rotation steps, each row followed by its count of steps
The counts run from 0 to 152.
[107 126 148 117 100 105 131 111  70 120  90 144  81 133  89 134  96 174
 108 109 132  95 141 129 133 172 102 142 108  87 116 124 117 170] -> 6
[140 145 123 151 134 150 139 149  98  98 137 130 143 156 164 116 131 177
 136 118 155 106  57  83  86  86 125 127 123 110  93 138 143 116] -> 123
[141 176 171 135 122 129 150 130  85 130 154  92 131 103 155 157 120 126
 148 171 118  95 117 115 117  82 185 136  91 137 112  99 121 101] -> 22
[180 160 138 119 108 100 100 145 101 141 125 131  96  69 103 149 126 137
 147 161  96 114 141 110 166 126 153 147 107 154 103  72 111 165] -> 26
[132 182 185 133 121 132 151 128  89 155 156  92 158 110 150 153 124 122
 149 177 128 103 115  89 123  99 165 125 107 132 113 105 129  97] -> 21
[107 120 172 112 161 137 126  99 102 136 142 137 169 103  54 102 107 139
 119 135 125 105 132 152 130  62 163 109 142 127 132  91 133 112] -> 75
[173 115  88 131 141  83  78 130 120 102 107 117  92  73 133 158 139 143
 138 135  99 125 130 152 132 157 153 148 146 183 111 115 107 153] -> 29
[100 136 134 119 122 117 177 132 102 143 145 106  86 151 134 140 164 168
  89 126 162  72 126 143  92 130 131 167  66  96 154 118 125 136] -> 143
[106 140 115 150 128 143 156 113 101 189 102 106 134 152 108 111 116 190
 140 152 117 100 171 102 122 116  81 148 101 111  78 146 123 122] -> 1
[103 144 111 161 131 120 142 117  82 168 103 109 123 148 117 127 105 188
 140 153 127  97 164  96 111 125  98 141  80 107  85 157 102 124] -> 2
[114  95 167  95 124 110 178  73 122 141 145 195 141 121 148 146 145 137
 104 111 130 163 120 168 161 128 147 125 131 131 154 104 160 145] -> 94
[140 103 102 119 163 140  94 135 135 100 143 134 106 140  49 106 102  89
  98 129 115 122 147 128 179 112 120 125 174 150 122 121 112 152] -> 132
[186 134 109 144 140  81  78 133 114 109 114 125  94  67 131 159 138 132
 149 152  99 125 135 134 149 151 152 139 119 171 105 106  97 154] -> 28
[124 102  95 134 178 124 101 131 155 117 152 101 133 143  76 111 127  88
 108 155 129 143 169 115 166 124 105 115 166 160 128 153  87 123] -> 134
[ 85 135  46 176 151 115 104 105 121 150 123 150 155 146 119  85 109 100
 144 157 105 106 145 122  94 121 133 116 149 137 104 146  98 110] -> 53
[ 67 127 107  99 152 142 138 133 152 185 142  69 125 159 103 112 148 118
 104 137 152  99 152 134 130 125  90 170 137 142 135 152 117 128] -> 138
[120 111 122 140 127 112  90 135 143 143 129  54  87 118 136 184 116 176
 132 124 131 125 166 124 114 167 107 139  93 158 137 167 119 130] -> 85
[ 98  99 159 105 122  91 160  66 119 128 152 187 126 121 156 152 145 143
 100 107 132 152 110 178 140 131 156 134 128 130 162 121 156 144] -> 93
[ 78 124 157 104  97 101  89 105 142 171 152 127 100 128 127 177 119 171
 119 115 131 123 130 126 115 183 104 151 116 145 151 144 150 172] -> 88
[115 107  82 137 188 122 112 124 157 122 152  81 126 150  89 113 135  87
 110 146 137 129 167 126 149 125 107 130 158 161 129 167  87 108] -> 135
[108 171 113 127  56 146  94 135  98 146 120 120  99 124 150 138  55 106
 156 132  81 102 125 125 115 141 152 148 143 133  92 130 131 136] -> 106
[133 134 124  78 116 118 100 122 133 122 104 181 101 113 124  94 157  62
 150 138 149 157 137 156 146 155 121 177 156 138 134 136 113 155] -> 113
[109 138 180 104 122 164 163 116 121 150 157  76 181 140 150 156 133 114
 135 144 141  95 114 128 130 122 146 146 169 127 131 123 165  87] -> 18
[165 104 120 141 116 157 193 109 117 117 117 110 148 121 181 144 127 131
 131 123  95 146 129 169 168 102 146 120 158 137 110 114 164  99] -> 99
[ 73 141  56 155 141 110 114 103 104 142 116 142 136 140 117  75 108 104
 137 147 113  98 146 149  81 117 141 134 149 138 110 146  90 108] -> 54
[ 76 116  97 109 166 144 134 131 155 156 145  64 126 156  98 121 143 114
 104 134 141 105 157 148 127 125 102 165 159 156 135 170 114 116] -> 137
[153 112 128 109 102 152 139 171 133 112 105 108  86 140 106 109 167 120
 135 103 182 140 138 134 128 166  70 140 110  64 154 118 137 136] -> 63
[129 117 151 130 124  81 128 105  83  93 110 156  86 129 101 141 110 142
 110 122 145 140 147 113 153 196  99 106 107  86 145 135  98 157] -> 8
[ 96 107 164 117 126  81 143  70 122 115 157 179 120 124 164 169 147 151
 102 109 140 147 111 166 120 142 164 123 111 142 171 141 145 147] -> 92
[ 91 116 166 130 131  72 129  73 122 134 171 175 123 124 159 177 138 151
 110 119 153 149 123 137 107 155 146 115  98 138 164 151 133 148] -> 91
[ 99 122  84 111 152  85  90 119 151 147 119 111 150 105 176 134 141 142
 130 116 144 166  91 110 129 162 111 115 171 180 125 167 106 136] -> 34
[139 121 126  99 136 165 149 146 145 143 110 129 163 149 168 106 192 150
 162 128 169 130  87 124 115 120  94 172 172 123 117 140 163 120] -> 119
[136 100 149 136 132  79 127  99  90  69 118 147  91 129 113 155 118 130
 106 120 153 145 144 121 151 197 113 103 122  98 150 145  99 139] -> 9
[115 131 104 110 125 117 151 148 100 104  84 106  87 120 122  81 147 105
 127 122 191 139 142 149 104 124 109 136  84  82 140 156  76 111] -> 60
[127 114 110 104 118 132 149 161 106  94  85 105  83 128 119  84 152 117
 124 104 186 131 134 157 109 134 104 147  95  72 149 147 103 120] -> 61
[121 126 163 165 153 123 100 103 129 126 182 159 186 142  82 134 124 145
 139 143 145 104 107  89  95 116 136  89 144 103 148 110 150 106] -> 71
[107 124 176 116 135 158 159 107 128 124 158  74 179 143 156 163 141 110
 133 145 141 106 113 135 121 132 152 136 185 134 143 139 161  77] -> 17
[165 101 129 164 123 142 113 153 145  76 151 110 119 159 122 139 171 142
 148 118 176 125 128 110  87 173  93 120 117  76 159 138 148 113] -> 66
[112 114  90 105 144  81  80 122 152 157 117 122 156  93 151 134 143 141
 132 125 130 168 100 112 144 175  98 119 174 182 121 151 107 155] -> 33
[ 61 137  62 130 136 120 126 109 100 148  96 142 133 132 110  68 103 103
 129 133 124 100 137 161  91 116 136 143 149 122 116 142  92 113] -> 55
